128 stands for zero in the data rows.
Here are some points, one per row:
[ 56  98 130  70 126 146  99  88 118  78  82 158 100 135  62 130 128 115 172
 130 156 165 134  78]
[ 74 108 119 105 147 131 116 129 128 126  96 159 142 149 126 176  96 102 134
 112  97 142 129 125]
[ 64  91 123  61 113 180 109  83 105  43  88 159 102 128  20 114 138 116 171
 115 190 162 158  96]
[ 93  93 131  92 169 156 136 120 117 143  86 167 129 134 112 176  93  88 163
 127 127 143 131 143]
[ 68  91 135  76 125 157 104  94 109  80  93 157 102 126  58 132 123 111 166
 122 163 161 142  87]
[101  96 158 119 129 146 121 151 120  78 150 133 155 108  78 190 134 157 116
  56 148 132 174  84]
[ 92 107 153 127 117 140  83 116 110  71 140 146 103 124  89 146 133 127 121
  94 141 136 145  86]
[110  95 151 109 125 147 129 156 122  86 138 126 157 110  84 188 126 155 118
  59 147 134 167  91]
[ 50 111 125 107 136  96  95 112 121 107  86 160 119 143 122 159 112 108 133
 119  93 155 118  95]
[255 169 101 200  88 117 166 179 129 196 192  73 146 146 179  23 164 118 102
 202 144  72 111 203]
[248 180 105 174 125 127 173 135 150 198 162  82 135 116 194  37 149 143 109
 204 116  68 113 186]
[ 93  85 152 108 128 164 145 165 134  60 151 152 139 118  46 215 149 157 126
  20 188 138 198  97]
[233 188 123 176 120 114 152 106 154 195 171  59 128  87 199  36 144 148  98
 204 108  72  92 188]
[191 217 130 142 148 130 176  76 158 194 119  78 109  72 231  46 138 206 131
 206 112 114  98 144]
[108 138 127 130 144 110 109 114 137 158 116 129 132 124 168 139 102 121 119
 151  77 121 106 126]
[103  74 158 112 151 170 160 177 149  86 147 135 166 112  67 228 133 182 137
  33 168 147 193  80]
[ 62  97 115  83 131 146 127 114 114  93  78 179 119 142  64 164 111 102 162
 100 145 148 143 124]
[255 173 113 197  58  84 141 171 123 174 206  47 141 153 187  19 162 127  84
 184 155 121  79 192]
[184 208 128 147 155 126 172  76 157 193 123  75 109  71 221  53 138 195 124
 203  96 106  95 148]
[ 35 114 123 108 144  89  86 110 129 111  83 161 112 153 129 165 111 112 138
 122  90 155 110  79]
[238 177 102 182 117 127 159 149 144 190 164  91 142 129 186  53 149 132 111
 197 115  76 115 179]
[255 182 120 196  80  99 149 152 139 183 198  48 141 125 193  19 157 134  91
 195 135  97  81 191]
[ 41 100 145 132 186   4  98 129 138 173  57 185 110 134 180 192  82  92 173
 139  37 172 105  30]
[ 48 113 118 107 132 118 100 121 118 107  88 167 125 153 110 166 109 106 133
 103 101 152 122 118]
[119  94 124 101 191 169 151 138 127 176  86 165 139 148 146 204  66  79 170
 134 111 130 126 176]
[ 72 100 126 105 151 130 117 127 128 121  95 165 129 153 116 184 105 101 141
 102 108 146 133 127]
[ 44 115 124 106 128 102  89 116 118 106  86 166 119 149 113 162 116 108 137
 114  94 158 116  94]
[ 87  97 118  96 171 161 141 130 123 146  85 171 140 150 118 194  83  86 160
 111 115 135 135 156]
[196 169 130 174  72  86 120 156 117 156 179  63 133 141 188  54 143 145  89
 171 125 149  77 151]
[136  78 170 139 106 155 101 135  80  45 168 146 121  87  37 147 147 138 123
  48 186 117 188  90]
[238 184 120 180 125 117 161 120 156 200 174  75 134  99 194  36 147 142 104
 200 108  67 100 190]
[ 97  79 161 135 159 152 139 174 147  93 146 152 136 135  87 228 123 153 135
  53 149 149 173  99]
[216 199 123 164 123 126 169 107 144 186 142  74 122 104 214  40 146 176 117
 198 116 105 100 163]
[ 31 134 113  79 139 132  69  90 131  81 113 132  76 172 127 139 140 115 144
 140 134 152 106  78]
[226 186 112 170 124 122 165 121 142 200 149  83 133 109 199  46 141 151 116
 200 117  86 108 167]
[ 98 129 131 135 141 100  94 128 137 143 114 131 141 145 161 149 105 122 113
 131  75 142 105 110]
[120 102 126 113 178 152 148 144 128 167  98 155 144 151 143 181  80  88 152
 129 110 130 123 166]
[ 74  99 127 102 105 146 116 138 109  61 134 153 127 133  59 174 148 131 119
  62 156 136 166 101]
[ 57  95 128  57 105 175 106  85 102  49  93 161 100 132  20 114 140 121 171
 114 186 157 152  96]
[243 193 125 182 126 121 158 101 164 206 175  62 126  79 204  34 147 152  98
 206 110  61  95 201]
[ 79 108 122  99 151 138 124 124 126 130  95 155 140 145 121 178 100 100 147
 114 102 144 127 132]
[216 185 122 171 119 120 159 120 141 184 147  76 127 110 205  44 143 163 113
 195 118 111  99 157]
[219 155 116 176 102 110 140 150 134 173 176  90 145 137 176  67 142 117  94
 181 113  93  99 182]
[ 51 126 130 121 146  83  71 114 137 126 100 148 119 151 157 164 103 117 120
 130  70 151 100  82]
[247 176 120 190  93  99 146 143 140 187 192  55 134 110 187  29 156 137  87
 195 121  82  90 195]
[112  76 177 148 139 162 137 175 139  59 170 167 108 112  55 221 139 144 132
  25 181 139 195 101]
[ 42  91 106  78  90 167 126 121  96  36  90 193 107 150   4 149 154 107 160
  57 191 142 171 137]
[241 175 119 189  72  97 140 160 123 176 188  55 139 146 190  28 158 139  95
 188 146 125  83 178]
[ 42 113 117 108 133 101  85 112 122 106  88 163 120 149 116 158 108 107 132
 111  93 152 116 104]
[143  88 173 133  88 146  90 125  59  47 166 134 130  74  46 124 140 139 112
  59 173 106 179  93]
[ 68  96 131 101 169  96 117 116 127 139  71 180 120 134 122 168  99  91 174
 125 105 158 126  95]
[ 80 101 131 104 117 145 126 145 117  66 135 149 135 122  69 178 140 138 117
  53 152 132 167  98]
[ 80 111 113  66 127 153 158 151 136  89 137 128 175 134 102 223 136 143  91
  48 144 147 174  82]
Along one direction, these points spread out more than along any other. How far along it is each point below, from 0 to 99? 50 is the average, and the first point above lies past it.
[216 185 122 171 119 120 159 120 141 184 147  76 127 110 205  44 143 163 113
 195 118 111  99 157] -> 30
[ 74 108 119 105 147 131 116 129 128 126  96 159 142 149 126 176  96 102 134
 112  97 142 129 125] -> 58
[219 155 116 176 102 110 140 150 134 173 176  90 145 137 176  67 142 117  94
 181 113  93  99 182] -> 32
[101  96 158 119 129 146 121 151 120  78 150 133 155 108  78 190 134 157 116
  56 148 132 174  84] -> 62
[108 138 127 130 144 110 109 114 137 158 116 129 132 124 168 139 102 121 119
 151  77 121 106 126] -> 48
[ 93  93 131  92 169 156 136 120 117 143  86 167 129 134 112 176  93  88 163
 127 127 143 131 143] -> 58
[ 51 126 130 121 146  83  71 114 137 126 100 148 119 151 157 164 103 117 120
 130  70 151 100  82] -> 56
[238 177 102 182 117 127 159 149 144 190 164  91 142 129 186  53 149 132 111
 197 115  76 115 179] -> 29
[112  76 177 148 139 162 137 175 139  59 170 167 108 112  55 221 139 144 132
  25 181 139 195 101] -> 66
[ 79 108 122  99 151 138 124 124 126 130  95 155 140 145 121 178 100 100 147
 114 102 144 127 132] -> 58
[ 87  97 118  96 171 161 141 130 123 146  85 171 140 150 118 194  83  86 160
 111 115 135 135 156] -> 59
[ 97  79 161 135 159 152 139 174 147  93 146 152 136 135  87 228 123 153 135
  53 149 149 173  99] -> 63
[119  94 124 101 191 169 151 138 127 176  86 165 139 148 146 204  66  79 170
 134 111 130 126 176] -> 55
[248 180 105 174 125 127 173 135 150 198 162  82 135 116 194  37 149 143 109
 204 116  68 113 186] -> 26
[ 42  91 106  78  90 167 126 121  96  36  90 193 107 150   4 149 154 107 160
  57 191 142 171 137] -> 70
[120 102 126 113 178 152 148 144 128 167  98 155 144 151 143 181  80  88 152
 129 110 130 123 166] -> 53
[ 68  91 135  76 125 157 104  94 109  80  93 157 102 126  58 132 123 111 166
 122 163 161 142  87] -> 63
[ 80 101 131 104 117 145 126 145 117  66 135 149 135 122  69 178 140 138 117
  53 152 132 167  98] -> 63
[216 199 123 164 123 126 169 107 144 186 142  74 122 104 214  40 146 176 117
 198 116 105 100 163] -> 28
[103  74 158 112 151 170 160 177 149  86 147 135 166 112  67 228 133 182 137
  33 168 147 193  80] -> 65
